In the data rows, 128 means zero.
Each row below has a hidden score, from 0 to 40, with 20 about the middle. What is it? The score is a weighted sum of the row's numbers plus the product of two more (or one squared), each taken from its middle value.
tensor([130, 143, 101, 108, 096, 142, 149, 130, 110, 117, 121, 148, 140,
        129, 119, 118, 099, 139, 152, 125, 114]) 20
tensor([132, 108, 172, 123, 165, 122, 113, 156, 134, 150, 140, 104, 121,
        108, 120, 116, 130, 111, 107, 123, 111]) 15
tensor([118, 141, 149, 164, 143, 139, 122, 086, 059, 136, 138, 097, 119,
        103, 186, 059, 145, 108, 118, 124, 164]) 5
tensor([132, 141, 124, 094, 146, 132, 122, 133, 102, 094, 115, 146, 118,
        124, 160, 169, 126, 123, 136, 118, 112]) 26
tensor([117, 145, 163, 157, 103, 151, 108, 150, 132, 149, 164, 153, 077,
        078, 121, 128, 115, 105, 084, 127, 174]) 6
tensor([125, 137, 108, 111, 087, 153, 159, 121, 097, 109, 134, 141, 145,
        138, 119, 120, 101, 135, 143, 134, 124]) 16
tensor([136, 164, 100, 160, 157, 097, 094, 149, 154, 151, 109, 111, 056,
        134, 111, 111, 123, 112, 112, 123, 127]) 14
tensor([141, 161, 107, 161, 155, 096, 100, 140, 142, 148, 111, 109, 051,
        140, 110, 112, 122, 114, 106, 119, 124]) 14
tensor([136, 102, 124, 120, 135, 112, 133, 139, 132, 117, 098, 132, 131,
        135, 094, 140, 129, 129, 134, 132, 164]) 19
tensor([134, 137, 106, 107, 086, 146, 154, 122, 102, 108, 130, 144, 138,
        129, 123, 112, 083, 150, 139, 121, 122]) 14
tensor([120, 148, 134, 138, 152, 131, 138, 130, 146, 166, 107, 113, 129,
        117, 105, 114, 127, 102, 165, 132, 127]) 24
tensor([125, 101, 131, 136, 141, 125, 136, 128, 110, 107, 118, 137, 131,
        137, 095, 153, 142, 117, 124, 126, 170]) 24
tensor([134, 120, 119, 136, 133, 118, 129, 136, 155, 140, 133, 083, 198,
        148, 122, 107, 134, 137, 066, 127, 139]) 18
tensor([126, 130, 149, 169, 178, 129, 141, 097, 143, 149, 146, 170, 118,
        123, 128, 119, 097, 122, 094, 125, 140]) 11
tensor([129, 112, 138, 090, 136, 125, 125, 114, 153, 123, 125, 078, 131,
        155, 124, 095, 135, 123, 149, 137, 088]) 22
tensor([132, 117, 117, 146, 140, 114, 132, 128, 145, 133, 143, 086, 203,
        154, 130, 115, 135, 133, 052, 121, 146]) 14
tensor([130, 130, 132, 139, 144, 115, 118, 123, 143, 138, 128, 083, 130,
        148, 116, 097, 137, 124, 085, 134, 135]) 10
tensor([128, 133, 106, 103, 145, 127, 141, 143, 120, 080, 132, 146, 145,
        145, 172, 181, 125, 125, 125, 125, 134]) 23
tensor([132, 137, 150, 125, 111, 124, 132, 144, 146, 134, 156, 159, 093,
        140, 108, 116, 122, 117, 131, 133, 098]) 12
tensor([127, 138, 095, 176, 160, 028, 120, 135, 140, 145, 129, 108, 118,
        130, 132, 149, 137, 088, 100, 144, 140]) 13
tensor([134, 168, 112, 168, 163, 098, 088, 128, 133, 153, 115, 113, 047,
        132, 121, 117, 130, 108, 109, 120, 117]) 17
tensor([133, 144, 116, 093, 141, 130, 121, 136, 120, 093, 121, 150, 124,
        122, 174, 167, 115, 136, 143, 122, 110]) 24
tensor([137, 104, 127, 116, 132, 115, 131, 139, 132, 119, 096, 134, 124,
        131, 090, 136, 125, 132, 141, 129, 157]) 20
tensor([122, 136, 095, 118, 093, 154, 162, 132, 110, 100, 142, 150, 154,
        140, 122, 126, 100, 136, 139, 126, 133]) 17
tensor([130, 136, 096, 103, 112, 173, 126, 111, 104, 122, 128, 135, 135,
        133, 184, 151, 137, 183, 118, 124, 126]) 32
tensor([135, 133, 154, 143, 146, 114, 145, 149, 132, 119, 157, 067, 087,
        157, 116, 110, 172, 130, 155, 127, 083]) 34
tensor([124, 141, 112, 105, 092, 142, 140, 120, 102, 117, 125, 133, 144,
        122, 128, 114, 090, 135, 137, 135, 130]) 17
tensor([129, 092, 129, 135, 158, 128, 110, 085, 197, 171, 123, 127, 093,
        112, 131, 112, 190, 141, 122, 135, 106]) 32
tensor([128, 130, 140, 170, 136, 129, 136, 115, 130, 162, 140, 156, 133,
        131, 144, 154, 127, 117, 099, 137, 148]) 14
tensor([137, 131, 153, 142, 130, 111, 148, 055, 089, 142, 114, 079, 106,
        120, 126, 103, 126, 118, 114, 131, 160]) 8
tensor([123, 136, 123, 133, 106, 063, 129, 117, 124, 125, 135, 141, 131,
        132, 110, 133, 131, 166, 139, 105, 158]) 19
tensor([132, 156, 131, 169, 135, 118, 122, 123, 147, 153, 127, 105, 122,
        130, 131, 164, 123, 120, 107, 131, 131]) 18
tensor([123, 130, 120, 151, 141, 130, 138, 160, 175, 083, 155, 081, 142,
        161, 134, 123, 151, 121, 141, 127, 082]) 15
tensor([124, 152, 147, 141, 156, 117, 132, 099, 123, 172, 106, 106, 120,
        121, 127, 115, 125, 104, 157, 135, 116]) 20
tensor([126, 155, 152, 135, 153, 120, 128, 100, 123, 180, 100, 104, 115,
        116, 122, 110, 128, 103, 165, 139, 108]) 22
tensor([132, 095, 140, 121, 093, 114, 083, 123, 114, 135, 088, 130, 118,
        121, 105, 103, 137, 133, 156, 134, 136]) 26
tensor([131, 142, 170, 146, 101, 122, 104, 133, 124, 160, 149, 134, 074,
        083, 132, 118, 095, 116, 067, 130, 174]) 2
tensor([126, 137, 120, 093, 132, 142, 135, 141, 115, 085, 131, 142, 135,
        133, 165, 171, 123, 125, 140, 135, 123]) 22
tensor([124, 120, 112, 145, 138, 126, 128, 144, 160, 134, 143, 092, 205,
        147, 123, 116, 142, 129, 070, 126, 144]) 20
tensor([123, 119, 147, 113, 137, 139, 114, 146, 150, 150, 141, 104, 125,
        089, 141, 133, 127, 116, 113, 127, 114]) 28
tensor([119, 150, 110, 113, 094, 153, 139, 114, 105, 118, 133, 147, 141,
        121, 135, 120, 103, 135, 158, 136, 111]) 20
tensor([116, 106, 132, 146, 150, 127, 124, 117, 107, 107, 128, 142, 134,
        131, 115, 159, 149, 111, 124, 127, 169]) 26
tensor([114, 145, 131, 138, 120, 071, 113, 115, 110, 133, 130, 145, 118,
        115, 103, 136, 147, 149, 144, 099, 152]) 26
tensor([133, 131, 090, 107, 091, 134, 158, 139, 119, 105, 125, 141, 154,
        137, 120, 115, 081, 146, 128, 120, 141]) 15
tensor([130, 090, 111, 126, 101, 103, 092, 144, 144, 128, 091, 138, 143,
        135, 111, 114, 140, 132, 155, 134, 153]) 31
tensor([116, 097, 124, 140, 110, 117, 073, 125, 125, 127, 106, 144, 135,
        118, 127, 119, 147, 122, 150, 130, 151]) 29
tensor([128, 142, 109, 100, 085, 142, 142, 120, 111, 118, 125, 134, 144,
        123, 132, 110, 083, 145, 144, 138, 123]) 17
tensor([131, 130, 157, 122, 103, 133, 128, 145, 138, 125, 163, 153, 089,
        128, 105, 107, 106, 122, 114, 124, 114]) 7
tensor([127, 118, 153, 166, 136, 128, 190, 186, 151, 141, 144, 176, 146,
        126, 118, 125, 143, 136, 108, 129, 117]) 6
tensor([126, 091, 131, 137, 097, 123, 085, 118, 115, 119, 111, 144, 127,
        122, 124, 112, 131, 138, 146, 121, 146]) 22
tensor([132, 152, 141, 164, 140, 121, 121, 143, 145, 131, 111, 103, 120,
        151, 093, 126, 153, 122, 139, 133, 102]) 16
tensor([122, 140, 151, 174, 148, 127, 109, 101, 117, 172, 134, 156, 123,
        111, 156, 154, 131, 107, 095, 133, 142]) 17
tensor([133, 131, 105, 102, 082, 143, 159, 128, 104, 106, 128, 133, 148,
        136, 118, 111, 080, 145, 129, 129, 137]) 12
tensor([141, 140, 133, 086, 135, 121, 125, 119, 094, 099, 112, 133, 114,
        130, 169, 162, 115, 135, 133, 127, 107]) 20
tensor([123, 140, 102, 110, 091, 154, 149, 134, 111, 110, 131, 146, 147,
        125, 117, 118, 097, 136, 146, 127, 129]) 19
tensor([123, 105, 140, 125, 136, 128, 117, 129, 113, 115, 108, 129, 123,
        115, 095, 139, 130, 118, 126, 128, 172]) 20
tensor([124, 142, 114, 105, 151, 128, 128, 129, 111, 089, 131, 148, 138,
        138, 182, 184, 135, 120, 135, 131, 119]) 26
tensor([121, 122, 127, 152, 135, 137, 134, 122, 134, 134, 154, 090, 199,
        153, 127, 121, 156, 121, 070, 133, 133]) 16
tensor([119, 117, 135, 119, 143, 139, 125, 157, 160, 145, 145, 109, 136,
        102, 137, 143, 139, 108, 114, 129, 121]) 29
tensor([131, 095, 125, 135, 104, 104, 089, 116, 120, 131, 099, 141, 130,
        135, 127, 118, 143, 136, 154, 132, 135]) 25
tensor([129, 162, 112, 163, 159, 102, 087, 140, 141, 150, 116, 102, 057,
        128, 116, 114, 126, 101, 099, 129, 139]) 12
tensor([125, 132, 146, 122, 137, 134, 130, 135, 133, 114, 148, 148, 125,
        136, 069, 166, 134, 110, 112, 133, 104]) 25
tensor([114, 107, 135, 143, 152, 126, 116, 120, 107, 110, 122, 139, 133,
        121, 112, 156, 145, 110, 120, 126, 175]) 24
tensor([132, 089, 110, 135, 105, 106, 099, 138, 134, 121, 099, 147, 138,
        140, 112, 118, 139, 136, 149, 120, 150]) 25
tensor([128, 134, 105, 111, 094, 141, 151, 122, 099, 107, 132, 139, 147,
        131, 126, 116, 087, 141, 127, 122, 136]) 14
tensor([118, 093, 122, 146, 164, 142, 109, 093, 202, 163, 135, 137, 100,
        108, 130, 121, 201, 132, 124, 131, 113]) 37
tensor([125, 134, 156, 155, 134, 129, 140, 051, 081, 134, 132, 089, 107,
        110, 132, 111, 136, 108, 114, 124, 163]) 12
tensor([117, 132, 118, 129, 106, 072, 129, 140, 136, 124, 131, 138, 135,
        125, 091, 132, 135, 154, 140, 107, 173]) 19
tensor([129, 105, 131, 125, 128, 135, 133, 134, 124, 111, 113, 141, 123,
        128, 091, 141, 134, 128, 147, 130, 155]) 23
tensor([129, 146, 147, 138, 141, 130, 125, 115, 111, 194, 114, 111, 116,
        113, 050, 080, 132, 111, 137, 118, 104]) 23
tensor([129, 132, 108, 107, 085, 146, 154, 125, 099, 105, 132, 135, 146,
        130, 122, 112, 081, 142, 126, 123, 138]) 13
tensor([137, 137, 103, 093, 096, 195, 134, 123, 104, 121, 122, 141, 116,
        126, 154, 140, 136, 190, 141, 119, 109]) 37
tensor([122, 158, 117, 183, 151, 121, 127, 134, 154, 149, 133, 119, 132,
        138, 129, 180, 144, 108, 111, 127, 133]) 22
tensor([131, 142, 090, 102, 091, 132, 148, 133, 132, 118, 123, 140, 157,
        135, 136, 116, 087, 148, 152, 140, 123]) 20
tensor([120, 136, 116, 104, 141, 143, 132, 138, 112, 080, 140, 147, 140,
        132, 171, 180, 129, 120, 131, 129, 130]) 24
tensor([123, 148, 143, 134, 137, 138, 118, 123, 127, 196, 115, 114, 118,
        105, 052, 078, 130, 113, 149, 124, 101]) 25
tensor([133, 143, 092, 109, 099, 133, 150, 130, 119, 117, 120, 152, 144,
        134, 127, 120, 095, 145, 152, 122, 113]) 20
tensor([139, 142, 134, 162, 130, 124, 141, 155, 150, 116, 118, 102, 128,
        164, 082, 123, 141, 132, 130, 127, 116]) 12
tensor([130, 147, 129, 167, 135, 112, 156, 182, 157, 126, 120, 103, 191,
        164, 135, 118, 172, 133, 134, 132, 127]) 13
tensor([131, 140, 094, 106, 090, 144, 155, 137, 121, 112, 123, 150, 145,
        133, 117, 117, 093, 144, 154, 124, 118]) 20
tensor([123, 121, 143, 119, 141, 135, 121, 141, 151, 150, 146, 110, 128,
        102, 148, 142, 138, 115, 120, 132, 105]) 27
tensor([124, 161, 116, 171, 159, 112, 091, 136, 128, 141, 127, 106, 056,
        128, 113, 118, 130, 097, 094, 121, 142]) 14
tensor([131, 093, 135, 129, 099, 114, 085, 121, 111, 131, 094, 136, 121,
        125, 109, 110, 141, 130, 153, 128, 138]) 25
tensor([125, 095, 121, 137, 111, 104, 080, 123, 125, 130, 098, 141, 136,
        128, 128, 119, 143, 128, 147, 129, 148]) 28
tensor([124, 142, 103, 115, 096, 138, 150, 111, 104, 114, 135, 141, 153,
        139, 143, 125, 098, 138, 142, 139, 121]) 16
tensor([128, 142, 106, 110, 088, 153, 149, 121, 104, 110, 133, 146, 140,
        128, 126, 116, 092, 144, 148, 128, 117]) 16
tensor([122, 101, 119, 136, 112, 103, 080, 121, 133, 136, 097, 142, 139,
        134, 132, 123, 154, 126, 164, 143, 136]) 32
tensor([121, 095, 131, 139, 103, 115, 087, 112, 113, 127, 109, 137, 134,
        133, 127, 121, 151, 124, 152, 140, 142]) 25
tensor([134, 104, 166, 119, 154, 118, 120, 159, 150, 145, 147, 099, 135,
        115, 131, 113, 117, 122, 104, 133, 119]) 11
tensor([134, 123, 144, 168, 148, 117, 133, 143, 124, 153, 130, 167, 128,
        121, 115, 166, 139, 122, 094, 118, 098]) 19
tensor([127, 112, 132, 090, 133, 136, 130, 130, 165, 118, 128, 084, 135,
        156, 113, 098, 141, 121, 160, 138, 089]) 24
tensor([131, 141, 104, 106, 097, 138, 145, 126, 104, 118, 118, 142, 139,
        128, 119, 116, 094, 139, 142, 123, 119]) 19
tensor([123, 144, 128, 096, 139, 142, 126, 129, 105, 094, 127, 142, 127,
        127, 168, 174, 134, 117, 145, 138, 113]) 25
tensor([128, 134, 116, 149, 137, 138, 130, 129, 139, 130, 134, 095, 144,
        140, 112, 108, 132, 153, 072, 061, 145]) 22
tensor([116, 140, 121, 132, 114, 061, 115, 127, 132, 130, 128, 138, 134,
        118, 108, 132, 134, 155, 138, 107, 168]) 19
tensor([131, 134, 132, 172, 144, 123, 123, 117, 137, 163, 134, 166, 127,
        120, 151, 152, 119, 123, 099, 120, 143]) 16
tensor([129, 136, 169, 128, 104, 132, 128, 120, 120, 130, 170, 151, 084,
        133, 120, 113, 116, 119, 120, 134, 099]) 9
tensor([134, 142, 095, 105, 090, 143, 156, 133, 120, 116, 121, 149, 144,
        136, 118, 117, 095, 146, 158, 129, 113]) 19
tensor([121, 098, 125, 135, 106, 109, 079, 119, 126, 133, 102, 137, 137,
        128, 130, 118, 147, 127, 156, 140, 144]) 29
tensor([124, 137, 107, 110, 092, 148, 147, 128, 101, 108, 130, 139, 147,
        126, 120, 118, 093, 133, 131, 127, 137]) 16
tensor([130, 107, 162, 123, 161, 122, 110, 163, 152, 145, 147, 106, 131,
        105, 131, 114, 118, 121, 105, 123, 120]) 13
tensor([119, 146, 099, 114, 100, 143, 140, 124, 116, 115, 133, 148, 152,
        126, 139, 125, 101, 135, 149, 133, 123]) 21
tensor([122, 104, 129, 108, 142, 133, 119, 103, 117, 154, 142, 135, 125,
        104, 120, 080, 146, 118, 107, 139, 145]) 20
tensor([140, 103, 135, 117, 129, 119, 134, 134, 120, 118, 096, 135, 116,
        130, 083, 134, 126, 134, 138, 123, 153]) 20
tensor([132, 129, 130, 138, 141, 125, 127, 133, 144, 138, 125, 091, 123,
        150, 098, 098, 145, 122, 096, 129, 127]) 14
tensor([126, 142, 088, 109, 096, 137, 146, 136, 132, 113, 126, 149, 155,
        130, 133, 121, 090, 144, 151, 129, 125]) 22
tensor([136, 142, 099, 102, 091, 130, 157, 127, 116, 121, 115, 138, 149,
        143, 123, 117, 097, 142, 151, 138, 115]) 19
tensor([128, 163, 099, 172, 152, 115, 098, 142, 156, 137, 136, 121, 063,
        136, 126, 120, 124, 115, 115, 124, 126]) 16
tensor([140, 152, 146, 128, 152, 110, 138, 110, 128, 181, 085, 109, 106,
        124, 105, 105, 121, 114, 168, 127, 099]) 22
tensor([130, 092, 130, 134, 157, 134, 105, 088, 196, 170, 122, 131, 086,
        102, 125, 107, 185, 144, 122, 125, 106]) 33
tensor([139, 137, 125, 084, 131, 125, 129, 132, 109, 093, 116, 135, 122,
        131, 167, 161, 108, 139, 134, 127, 113]) 19
tensor([135, 165, 106, 165, 157, 095, 097, 133, 147, 151, 118, 110, 057,
        143, 126, 117, 128, 113, 114, 131, 120]) 14
tensor([134, 135, 139, 094, 133, 134, 132, 114, 083, 088, 128, 132, 121,
        133, 171, 168, 120, 125, 123, 131, 119]) 19
tensor([123, 152, 142, 169, 151, 121, 108, 145, 141, 129, 112, 101, 123,
        140, 094, 128, 155, 112, 126, 127, 118]) 16
tensor([130, 131, 105, 106, 084, 139, 158, 122, 104, 106, 133, 131, 155,
        138, 130, 115, 081, 144, 126, 133, 139]) 12
tensor([125, 158, 149, 166, 132, 133, 147, 172, 139, 134, 120, 109, 170,
        151, 122, 117, 188, 124, 154, 134, 105]) 16
tensor([126, 094, 128, 132, 096, 123, 089, 127, 123, 127, 103, 143, 128,
        127, 113, 113, 143, 132, 162, 131, 138]) 26
tensor([124, 136, 092, 116, 090, 147, 156, 130, 119, 101, 142, 148, 158,
        137, 134, 123, 089, 143, 138, 129, 136]) 15
tensor([125, 159, 132, 175, 136, 133, 126, 124, 145, 152, 134, 114, 120,
        131, 125, 172, 141, 112, 122, 135, 121]) 21
tensor([125, 142, 106, 111, 090, 142, 152, 111, 103, 114, 135, 139, 149,
        137, 139, 122, 097, 140, 145, 141, 117]) 16
tensor([125, 080, 135, 143, 154, 140, 127, 086, 177, 155, 137, 122, 098,
        119, 118, 116, 192, 132, 098, 127, 128]) 32
tensor([124, 091, 118, 137, 103, 116, 097, 130, 129, 124, 105, 144, 140,
        138, 116, 122, 150, 129, 156, 134, 147]) 27
tensor([131, 115, 109, 144, 134, 123, 147, 145, 160, 132, 143, 092, 210,
        166, 116, 118, 146, 131, 071, 129, 140]) 17
tensor([123, 147, 145, 133, 138, 131, 121, 121, 121, 197, 111, 107, 120,
        109, 051, 078, 130, 109, 138, 127, 111]) 23
tensor([138, 095, 156, 103, 106, 133, 089, 086, 141, 123, 130, 079, 071,
        162, 116, 107, 137, 138, 161, 124, 107]) 28
tensor([124, 145, 147, 157, 148, 123, 133, 055, 093, 147, 119, 100, 103,
        110, 130, 119, 154, 102, 136, 126, 144]) 20
tensor([127, 102, 157, 124, 162, 124, 120, 176, 155, 141, 147, 103, 141,
        115, 118, 119, 126, 110, 099, 128, 133]) 14
tensor([122, 107, 137, 138, 137, 136, 136, 119, 106, 111, 124, 144, 125,
        139, 100, 155, 153, 117, 144, 134, 151]) 30
tensor([134, 132, 129, 092, 130, 130, 135, 124, 097, 085, 130, 130, 130,
        136, 172, 165, 110, 132, 119, 131, 127]) 16
tensor([123, 116, 117, 146, 132, 142, 137, 148, 151, 128, 148, 093, 202,
        147, 107, 115, 147, 123, 067, 122, 147]) 18
tensor([122, 158, 115, 175, 151, 123, 124, 149, 164, 153, 119, 118, 130,
        130, 113, 175, 145, 103, 115, 125, 139]) 27
tensor([126, 142, 119, 104, 149, 125, 128, 122, 106, 092, 129, 144, 136,
        140, 184, 182, 134, 120, 135, 135, 116]) 24
tensor([120, 133, 163, 132, 115, 133, 121, 138, 128, 127, 168, 150, 095,
        127, 114, 117, 121, 105, 106, 132, 123]) 8
tensor([136, 140, 109, 102, 095, 131, 149, 120, 097, 122, 110, 134, 136,
        134, 116, 113, 095, 138, 138, 128, 118]) 17
tensor([135, 153, 125, 173, 138, 121, 138, 132, 146, 150, 124, 113, 120,
        143, 115, 170, 135, 117, 113, 124, 126]) 19
tensor([127, 137, 140, 129, 111, 129, 126, 150, 161, 128, 167, 167, 099,
        133, 118, 117, 115, 123, 132, 128, 103]) 12
tensor([140, 138, 136, 136, 136, 114, 139, 139, 145, 173, 132, 138, 131,
        091, 124, 129, 117, 127, 092, 132, 195]) 10
